In the rows, 100 means zero.
One turn or mirror swaps these rows in pairs. Which row does each one swap with?
The rows were stretched afterwards, more along some directions than others.
k_494: 82, 103, 125, 102, 83, 125, 110, 94, 133, 89, 70, 78, 97, 99, 101, 73, 122, 99, 110, 109, 99
k_875: 74, 100, 118, 78, 106, 92, 134, 112, 88, 87, 82, 83, 106, 110, 107, 101, 99, 116, 112, 96, 82
k_47: 64, 122, 114, 76, 123, 119, 114, 103, 118, 102, 95, 83, 82, 123, 92, 105, 135, 107, 100, 73, 74
k_344: 60, 97, 120, 113, 98, 104, 117, 102, 123, 75, 62, 89, 64, 105, 84, 79, 90, 113, 82, 116, 109
k_440: 73, 94, 128, 117, 100, 106, 108, 110, 110, 74, 71, 90, 82, 108, 100, 87, 92, 123, 70, 129, 112
k_894: 55, 121, 130, 103, 87, 89, 138, 112, 81, 91, 77, 93, 88, 116, 115, 102, 90, 122, 97, 89, 100
k_657: 55, 118, 79, 100, 87, 117, 128, 95, 104, 102, 66, 113, 106, 82, 111, 108, 73, 133, 107, 101, 103
k_496: 60, 114, 100, 102, 130, 90, 123, 76, 96, 94, 67, 78, 74, 111, 107, 94, 118, 124, 101, 87, 89
k_621: 85, 101, 126, 73, 98, 106, 134, 116, 104, 88, 79, 70, 113, 112, 109, 89, 114, 113, 109, 101, 87
k_38: 57, 115, 99, 113, 87, 118, 137, 99, 96, 103, 45, 111, 103, 88, 111, 103, 72, 136, 99, 115, 112
k_643: 63, 150, 109, 111, 101, 96, 103, 128, 98, 115, 98, 82, 99, 119, 105, 89, 102, 118, 108, 110, 105
k_103: 93, 116, 128, 85, 91, 104, 119, 88, 130, 94, 69, 69, 99, 100, 95, 76, 127, 116, 119, 104, 84
k_246: 61, 152, 105, 114, 92, 102, 103, 126, 93, 117, 95, 87, 97, 112, 104, 90, 89, 120, 105, 113, 109
k_106: 61, 115, 128, 61, 79, 106, 99, 97, 118, 104, 106, 79, 65, 130, 109, 82, 103, 127, 97, 97, 95
k_844: 61, 113, 93, 111, 88, 118, 141, 97, 117, 109, 60, 100, 103, 90, 93, 109, 74, 126, 114, 91, 92
k_323: 90, 112, 123, 99, 99, 130, 112, 90, 124, 96, 70, 65, 93, 115, 106, 78, 137, 109, 117, 98, 83
k_78: 79, 133, 125, 90, 108, 114, 85, 103, 96, 87, 114, 68, 110, 135, 129, 98, 103, 138, 117, 96, 88
k_483: 74, 126, 128, 99, 105, 110, 85, 105, 95, 81, 127, 82, 105, 132, 115, 91, 100, 137, 118, 99, 89
k_671: 54, 112, 121, 99, 120, 131, 105, 92, 112, 96, 88, 106, 86, 122, 114, 103, 64, 151, 89, 106, 87
k_803: 65, 103, 93, 89, 87, 116, 145, 97, 100, 107, 65, 112, 107, 90, 116, 108, 76, 133, 117, 93, 103
k_242: 61, 115, 125, 60, 99, 115, 89, 95, 117, 96, 107, 73, 67, 136, 93, 78, 111, 122, 94, 91, 85
k_592: 48, 120, 114, 111, 116, 140, 98, 93, 109, 93, 87, 105, 89, 113, 109, 95, 68, 140, 90, 103, 88
k_744: 77, 126, 124, 101, 99, 107, 84, 101, 91, 82, 115, 73, 111, 127, 119, 87, 102, 135, 113, 94, 84
k_295: 82, 126, 121, 88, 109, 118, 87, 100, 93, 82, 121, 80, 103, 129, 116, 88, 107, 141, 118, 97, 85
k_365: 60, 108, 97, 105, 109, 118, 104, 105, 109, 111, 120, 90, 91, 103, 91, 98, 97, 99, 103, 103, 86
k_308: 65, 122, 127, 63, 86, 110, 96, 97, 125, 111, 96, 69, 71, 129, 97, 81, 99, 132, 101, 91, 91
k_294: 51, 120, 110, 114, 119, 135, 100, 95, 103, 103, 80, 106, 93, 111, 113, 112, 63, 144, 88, 115, 96
k_479: 58, 121, 94, 96, 107, 102, 88, 112, 121, 90, 61, 67, 104, 124, 91, 95, 102, 105, 95, 94, 79
k_750: 51, 110, 101, 105, 117, 117, 101, 104, 113, 106, 120, 92, 88, 109, 90, 86, 87, 110, 105, 99, 86
k_603: 60, 113, 111, 105, 103, 124, 106, 100, 119, 125, 114, 87, 97, 97, 91, 101, 91, 102, 108, 100, 81
k_656: 62, 150, 110, 112, 92, 89, 110, 122, 95, 109, 92, 87, 97, 121, 109, 87, 100, 122, 106, 117, 111
k_122: 82, 128, 105, 71, 113, 131, 118, 95, 130, 121, 94, 76, 82, 119, 121, 126, 99, 120, 81, 100, 88
k_889: 49, 103, 108, 96, 104, 126, 105, 103, 116, 126, 114, 96, 84, 102, 97, 94, 97, 106, 107, 100, 86
k_943: 72, 115, 89, 106, 135, 91, 118, 81, 103, 97, 78, 82, 77, 108, 101, 104, 116, 129, 99, 87, 90
k_461: 56, 110, 115, 110, 114, 132, 103, 86, 103, 98, 72, 105, 83, 115, 108, 103, 66, 151, 81, 107, 87
k_784: 76, 127, 126, 101, 107, 107, 91, 105, 95, 87, 118, 73, 110, 129, 122, 97, 103, 141, 122, 103, 85
k_633: 58, 101, 111, 106, 102, 123, 113, 105, 115, 121, 111, 96, 83, 107, 99, 96, 89, 107, 104, 109, 86
k_452: 49, 115, 120, 104, 113, 135, 105, 90, 112, 101, 78, 100, 85, 119, 114, 114, 67, 151, 87, 110, 88
k_485: 58, 118, 124, 61, 98, 108, 98, 98, 120, 101, 91, 70, 63, 135, 99, 73, 107, 125, 91, 91, 90
k_5: 98, 111, 118, 94, 92, 124, 124, 96, 115, 91, 76, 66, 113, 110, 124, 96, 120, 113, 114, 104, 93
k_317: 94, 94, 119, 99, 103, 100, 126, 111, 122, 87, 69, 90, 84, 109, 104, 96, 86, 126, 85, 136, 99
k_573: 54, 110, 110, 104, 97, 123, 107, 99, 115, 124, 108, 85, 94, 100, 93, 99, 97, 94, 106, 100, 80
k_824: 65, 145, 106, 116, 95, 91, 101, 122, 88, 115, 88, 92, 95, 120, 107, 87, 88, 122, 97, 116, 111
k_267: 56, 99, 111, 114, 92, 113, 134, 105, 112, 85, 64, 100, 78, 92, 88, 90, 87, 119, 82, 114, 116
k_206: 67, 114, 119, 63, 88, 106, 101, 95, 124, 111, 93, 69, 66, 129, 101, 82, 100, 132, 100, 96, 94
k_401: 56, 107, 108, 106, 104, 123, 97, 92, 118, 78, 70, 99, 76, 113, 101, 100, 86, 127, 82, 88, 78
k_14: 88, 127, 106, 76, 110, 124, 116, 91, 120, 120, 97, 73, 84, 127, 130, 122, 95, 116, 80, 94, 89
k_94: 77, 114, 111, 109, 115, 88, 99, 101, 89, 77, 89, 98, 90, 111, 105, 79, 110, 140, 112, 97, 82
k_615: 64, 118, 91, 96, 98, 115, 89, 111, 103, 84, 58, 65, 115, 112, 93, 95, 104, 103, 92, 99, 84
k_471: 88, 122, 102, 77, 115, 128, 132, 93, 126, 122, 90, 78, 85, 127, 127, 129, 95, 124, 87, 104, 87
k_202: 58, 111, 120, 61, 83, 118, 88, 99, 131, 109, 113, 72, 67, 128, 102, 83, 109, 118, 100, 91, 93
k_313: 88, 121, 129, 101, 97, 110, 116, 98, 116, 95, 79, 72, 103, 118, 106, 81, 130, 116, 125, 90, 88
k_187: 87, 131, 113, 70, 111, 135, 116, 92, 125, 123, 96, 71, 83, 118, 123, 120, 103, 116, 84, 100, 84
k_820: 65, 103, 123, 89, 101, 100, 133, 118, 77, 89, 79, 90, 108, 119, 124, 112, 84, 133, 93, 90, 94
k_567: 63, 124, 85, 98, 120, 91, 103, 121, 135, 89, 100, 92, 88, 108, 90, 84, 99, 126, 103, 104, 101
k_369: 70, 113, 93, 114, 132, 105, 120, 81, 95, 92, 61, 78, 81, 100, 103, 92, 112, 127, 91, 90, 94
k_281: 65, 111, 88, 99, 94, 117, 130, 94, 122, 103, 64, 115, 106, 87, 108, 115, 66, 137, 100, 105, 101
k_293: 64, 109, 84, 98, 104, 105, 94, 110, 119, 88, 65, 68, 103, 123, 92, 101, 96, 105, 102, 107, 84

Swapped with k_308: k_603
Swapped with k_573: k_206
Swapped with k_483: k_671
Swapped with k_103: k_844
Swapped with k_894: k_317
Swapped with k_485: k_365
Swapped with k_471: k_656
Swapped with k_281: k_313

